In the rows, zero is written as 128.
One turn moves each row of this set onto another row. After a few examples, where does it send each row asked below?
Tulo: [145 161 110 120  75 112 119 131 168 136  91 148 152 114 118 146 135 164
 113 121 121 117 147 130 158 139  81 130 134 137 158]
kobez: [115 111  92 121 101 140 108 141 157 100 132 165 163 128 123 180 123 151
 152 138 131 149 168 130 122 129 115  98 131 150 138]
ked: [145 113  98 143 100 101 108 132 158 107 101 154 148 140 132 173 102 132
 144 126 134 124 160 164 115 131  93 136 126 102 162]
febov: [140 146 117 149  96 124 133 141 186 106 109 153 115 133 144 154 138 161
 146 123 138 149 133 127 137 124 124 135 144 109 175]
pafum: [134 117  91 149  98 125 128 144 118 131 126 141 149 114 124 172 117 154
 106 126 118 146 148 172 118 117  93 141 139 147 135]
Tesok: [148 126 143 146 120 104 100 159 138 145 156 164 131 129 109 154 171 156
 153 135 102 142 140 142 133 120  95 128 114 122 114]
Valod: [134 145 109 139 108 134 130 157 145  96 139 136 158 133 109 174 114 145
 118 165 120 136 140 148 141 125 136 131 132 152 157]
pone: [143 169  88 161 100 120 161 166 171 133 105 148 139 143 115 166 104 157
 128 131 131 112 156 131 128 126 102 139 116 119 115]
Fov: [145 178 144 147 109 174 135 127 153 103 122 168 149 149 133 152 146 155
 137 139 136 129 159 109 133 125  96 109 121 127 151]
koru: [136 140 109 157  86 154 106 123 170 145 142 160 136 147  92 140 131 170
 153 115 128 109 153 119 138 118 108 150 124  82 134]
pib: [140 145 128 143  87 141 137 143 147 110 161 156 142 107 161 143 121 138
 145 130  95 149 153 138 127 138  96  87 124 119 121]
dap: [151 141 114 100 103 149 131 133 145 139 110 180 169 135 134 160 143 160
 121 144 125 151 165 131 118 127 111 127 117 112 181]
bonun: [166 127 106 129  98 134  90 160 164 146 123 116 127 125 129 167 128 146
 137 122 141 100 121 120 126 112 109 123 123 138 140]
rafan: [124 123 119 133 120 150 116 117 174 119 111 144 117 127  90 131 120 156
 143 138 134 122 157 105 102 122  80 128 115 106 124]
tezir: [141 128 109 156 105 117 138 128 135 106 117 170 160 147 140 151 127 148
 149 140 126 122 188 136 130 111  89 122 145 120 183]
tutiv: [147 133 118 127 116 131 123 141 154 127 128 161 149 126  94 153 144 119
 173 142 131 132 167 137 133 162  91 130 134  78 114]
Duzu: [149 158 103 157 108 130  96 130 154 123  88 183 145 115 114 159 122 118
 119 141 117 112 128 149 134 110  95 135 120 122 158]
gudod: [144 108 127 127 125  91 143 150 139 139 140 142 167 131 131 173 145 138
 137 137 115 132 171 131 127 124 112 111  80 119 141]
dobuf: [151 105 133 135 117 167 120 142 135 134 143 152 125 132 132 125 138 134
 124 148 110 146 153 165 148 126  99 109 120 112 160]
Voko: [166 133  86 155 107 158 123 146 167 112 123 155 147 115 129 169 130 138
 140 135 108 156 138 114 128  92 131 131  93  92 156]
vek: [147 165 103 159 114 163 122 127 162 135 134 160 157 139 143 156 125 165
 139 135 106 127 138 123 132 118 103 125 118 148  89]
Zabi: [135 141 143 153 104 139 133 127 166 136 146 160 139  93 104 160 137 154
 143 138 120 131 175 137 138 126  94 126 106  57 145]
Lev: [145 122 118 135 128 133 105 131 137 115  95 151 163 126 110 161  99 141
 151 165 127 108 151 138 150 105  93 139 114 125 163]
Misaz: [165 114 108 144  83 123 111 141 140 155 103 138 146 136 117 169 143 130
 131 142 138  90 168 146 106 123  79 119 116 102 145]
kip: [104 147 118 143 111 153 131 150 160 125 147 140 129 109 107 148 141 149
 124 118 105 150 183 122 137 126 109  99 120 112  97]
sig: [136 136 102 115 100 130 142 173 159 150 164 141 152 135 119 166 145 148
 137 132 101 121 147 139 131 116 104 126 114  91  93]
pokeg: [136 151 133 127 115 111 127 135 116 157 119 190 146 126 118 144 140 162
 132 152 123 131 147 154 147  97  82 138 117 112 131]
tos: [128 147 118 153  83 108 103 131 140 146 147 140 140 143 122 166 128 158
 136 134 125 108 183 156 160 108  69 101 125 123 128]
zovo: [133 158 122 151 106 128 137 156 156 119 141 127 107 122 127 174 149 163
 166 127 134 133 133 104 102 111 110 135 110 125 140]
Sop: [158 117 128 145 113 129 119 149 178 125 106 133 163 139  94 146 128 114
 139 130 124 122 172 114 133 111 114 123  94 123 170]
veva: [158 143 106 109 110 148 139 152 138 127 173 144 139 130 126 179 167 157
 140 141 133 142 151 146 127 120  91 121 113 106 173]
rol: [147 154 103 149  83 122 129 135 162 147 112 180 150 115 128 128 146 138
 140 122  76 136 145 145 117 124  75 117 141 111 127]
vas: [141 130 125 147 123 158 130 137 163 138 146 110 125 122 111 155 132 172
 128 109 132 144 132 120 139 127 114  88 106 117 125]
gozi: [153 147  77 140  96 169 137 135 158 130 170 153 136 124 100 150 154 156
 141 138 130 131 139 131 128 126 103 109 128 109  97]
boler: [122 150  99 146 108 111 105 166 159 147 110 139 128 125  91 164 140 179
 114 107  93 132 144 116 146 120 102 125 112 129 135]
Gudo: [151 145  81 117 110 124 102 120 134  97 117 136 157  88 117 161 131 147
 132 137 118 121 149 152 130 119  98 123 120 140 108]

Sop turns into pib
Voko turns into dobuf
Now these:
Zabi turns into pafum
tutiv turns into Gudo
bonun turns into Fov
vas turns into tezir
Lev turns into kip
veva turns into pokeg
zovo turns into dap

